The rows below fall into families. The same turns and mirrors carry the whole set onto itself and the rows of a family onto each other. For each named row, which other rows are in its family? Write them in the order they are listed.
These 18 rows form 3 families of 6 rows each.
Q_929: [ 31 -15  25  -9 -18  12  19 -12   2   6 -21  -1  13  -1   2   7  13]
Q_111: [ -2 -15 -30  -6  -8   2  25   5   0   4  24 -17 -11  -5  12  34  -4]
Q_507: [ 26 -13  25  -8  -8   0  13  11  -5  20  -8  26   2 -11  11 -20   1]
Q_239: [ -5  26  -4 -12  27 -33 -19   3  -1  -7 -21  -3   5   3   5  13   2]
Q_812: [ -7  -5 -27   4 -15   8  47  -5  12   7  14  -7  11 -14 -17   1 -21]
Q_424: [-15  -2 -39   2  -7 -24   2  19  -4  -2  21  -2  -7 -14  15  -9  10]
Q_781: [-17  15  -5 -30  30  -7   0  -3  34  10  -6   1   6  15   7  -8   9]
Q_705: [-19  -5  24  -7 -17 -10  -3   8  -9   9 -18  23 -11 -19  11 -11  -4]
Q_606: [ 14  29   2   0  29  -3   9   7   9  12  -2   3   3  -1 -11  43  -4]
Q_264: [-16 -13 -30  -2 -11 -17  20 -10   3 -25   4 -10   5   0  -4 -25 -18]
Q_329: [ 15  -9  38   2 -19   7  11  -4 -11   2 -10 -12  -5  -5  -6  -8  24]
Q_857: [  6 -12 -41  -2  -8 -17  24  13  -7  -9  21   1   9   4   0 -12 -23]
Q_178: [-19  -1 -17   5 -21  -6  33   4  14  -3  18 -33  12 -11  -1   4 -11]
Q_431: [ 10  -9  23   2 -20  15  16   4 -25   1  -3  21 -19  -2 -16  21   0]
Q_582: [  4  22  -7 -40  34  -3   0  -1  10   3  -7  10   6  22   6   2 -12]
Q_935: [ -8  43   5 -15  26   6   6   3  16   1   4  -9   6   7 -21   7  17]
Q_882: [ 24  -1  18   9 -12  -9   3   2   8   2 -14  21  13 -13   0 -29  20]
Q_443: [  7  17 -13 -24  31   9  16  -1  10   5   6   1   3  27 -28   8  20]

Which other rows belong to the same family as Q_929? Q_812, Q_781, Q_264, Q_882, Q_443
Which other rows belong to the same family as Q_239? Q_111, Q_424, Q_705, Q_606, Q_431
Which other rows belong to the same family as Q_329? Q_507, Q_857, Q_178, Q_582, Q_935

The rows below fall into families. The same turns and mirrors carry the whole set onto itself and the rows of a family onto each other. For each named row, which other rows are in its family? Write them in the order they are listed.
These 36 rows form 9 families of 4 rows each.
Q_229: [-41  -3 -22   9  15  13   6  35  18   6  22]
Q_335: [-26  32  10 -14  36  -2 -12  23  38   0   3]
Q_628: [  9 -14  30 -26  20   2 -13  10   7  -6  -3]
Q_367: [-30  32  13  -9  33  -4  -8  24  39  -8   7]
Q_475: [ 12  -8  31 -28  11   7 -11  15   6  -8   5]
Q_741: [-25  31   6  -8  34  -5 -14  16  40  -7   4]
Q_155: [ 14  -9  33 -25  19   5 -15  15   7  -6  -2]
Q_88: [ 14 -21   0   8 -11   7  11  38  15 -21   2]
Q_714: [-37  -1 -28   9  18   3  10  33  19  -1  27]
Q_352: [  6 -23   0  15 -11  15  14  37  18 -19   4]
Q_319: [ 10 -13  30 -27  15   9 -15  11   5 -16   0]
Q_321: [-42   5 -22  11  18   5   7  41  17   1  19]
Q_38: [-27  33  14  -9  37  -7 -12  23  38 -10  13]
Q_351: [ 10  -8  30 -25  18   2 -17  17   0 -12   4]
Q_378: [  8 -23   4  12  -8  10   8  31  16 -30  -2]
Q_164: [ 11  -2  32 -24  19   3 -17  20   1  -5   6]
Q_786: [-39   3 -27   3  18   2  10  38  17   2  26]
Q_471: [ 11 -23   2  14  -5  11  17  34  18 -22   7]
Q_823: [  9 -13  29 -23  13   6 -17  19   1  -4   2]
Q_299: [  5 -25   1  13 -11  16   7  35  18 -22  -3]
Q_800: [-35  -2 -31   5  16   6  10  36  18   0  18]
Q_57: [  9 -24   5  14 -10   9   6  39  12 -22  -1]
Q_587: [  3 -26   3  19  -6  13  11  31  20 -26   1]
Q_286: [-39  -3 -28  10  13   9  12  36  17   1  14]
Q_407: [-34   4 -26  12  21   6  14  33  15   2  20]
Q_630: [-25  30   8 -17  32 -10 -13  19  40  -4   1]
Q_67: [-39  -7 -25   4  10   9   6  36  20   2  24]
Q_474: [-27  29  13 -14  32  -7 -11  21  45  -1  12]
Q_579: [  9 -26   2  16  -5   4  12  29  15 -24   0]
Q_387: [-29  31   8 -11  35  -2 -15  17  42  -7  14]
Q_482: [-21  29  11 -18  32 -10 -16  20  36  -7   8]
Q_968: [-38   3 -21   8  16  11   2  34  15   2  27]
Q_288: [-22  34  13 -11  37  -8 -13  21  35  -9   0]
Q_133: [  7  -4  37 -23  24   2 -12  11   3  -9   4]
Q_861: [  9 -26   0  12 -10   8  12  30  14 -26   6]
Q_243: [  9  -6  38 -23  19   2 -11   8   6  -3   3]

Which other rows belong to the same family as Q_407? Q_628, Q_88, Q_474
Which other rows belong to the same family as Q_321? Q_319, Q_57, Q_387
Which other rows belong to the same family as Q_352? Q_286, Q_482, Q_133
Which other rows belong to the same family as Q_471? Q_800, Q_630, Q_243

The rows below fall into families. The same turns and mirrors carry the whole set onto itself and the rows of a family onto each other. For each named row, which other rows are in its family? Write them in the order they are listed.
These 30 rows form 6 families of 5 rows each.
Q_685: [ -1   9   5 -36  13 -25  15  16 -18  32  -3  -3  15]
Q_974: [ -8  12  11   2  34  13 -14 -11  24 -13  -2   3   4]
Q_11: [ -8  -1 -24 -40  -4  -9 -17  25 -21  16  10  -5   4]
Q_703: [ -2  -2 -16 -26  -6 -17   5  19  -5  24  40 -12  11]
Q_821: [  6  13   3  -6  27  10  25 -10  17  14 -24  14   1]
Q_353: [ 16  -4  -3 -40  23 -10  13  -2 -27  21  15  10  12]
Q_842: [  0  -3 -17 -10  12 -32  16  11 -31  23 -11  -9   1]
Q_388: [-10  18   5   4   9  -2  -9  -7  29 -20  14  16  -9]
Q_198: [-10  21   2 -12  30 -15  20 -19   6  -4 -12  19  -9]
Q_896: [ -5  -9 -35  -5  -3  -2 -20  18 -22  12   6 -18  14]
Q_952: [ 15   7   8  -6  30 -29  33   1   4   5 -11  15  -1]
Q_359: [  2   2 -14   5   1  -1 -25  14   4  -5  34 -28   0]
Q_674: [-23   2  -5   5   1   2 -28   9  15 -12  12 -23   6]
Q_92: [  9 -11  -8 -26  -7 -18  -2  23 -28   6  13 -26   8]
Q_840: [  5   1 -20   4   1  21 -26  15  17 -11  14  -1  18]
Q_438: [  2  -6 -22  -2  -5  14 -12   5  10 -27  14 -17 -14]
Q_334: [ 19   6  -7  -1  31  16  -1 -11  17 -18   8   8 -22]
Q_704: [ 0 17 -5 18 21 16 -6 -6 31 -1 12 -3 -6]
Q_346: [-20 -13  -5   6  15  11   1 -15  26 -12  -7   3 -12]
Q_298: [ 16   9   6   3  22   5   6   3  34 -17   4  19   9]
Q_477: [-22  -7 -18   4 -10  -2  -2  11  27   3  26 -16  -4]
Q_759: [ -9   9 -17 -39  23 -20  16   1 -25  18 -15   8  -2]
Q_377: [  4 -11   5 -20  37   6  11 -23  -7  -1 -14  18  -2]
Q_696: [ 26  15  -3 -15  29  -1  24  -8   0  19   0  21 -18]
Q_313: [ 11  -4   3 -33  10 -11  27   7 -20  16 -23   1   8]
Q_10: [ 13   7 -17 -25  -8 -12  30   8 -19  31   1   3  -7]
Q_124: [  6  16  16 -22  41  -6  13  -7   3  14 -13  15  10]
Q_328: [ -9   4  -9 -14 -13   2 -32  21  12  -7  29   0  -1]
Q_380: [ -2  -5 -28 -17 -29  -4   7  16 -12   2   9 -20  -4]
Q_50: [-17   0  -7 -19 -12 -20 -11  26 -10  15  12 -26  13]

Which other rows belong to the same family as Q_674? Q_685, Q_974, Q_124, Q_50
Which other rows belong to the same family as Q_92? Q_821, Q_359, Q_704, Q_313
Which other rows belong to the same family as Q_10? Q_438, Q_334, Q_696, Q_380
Which other rows belong to the same family as Q_952? Q_842, Q_896, Q_840, Q_298

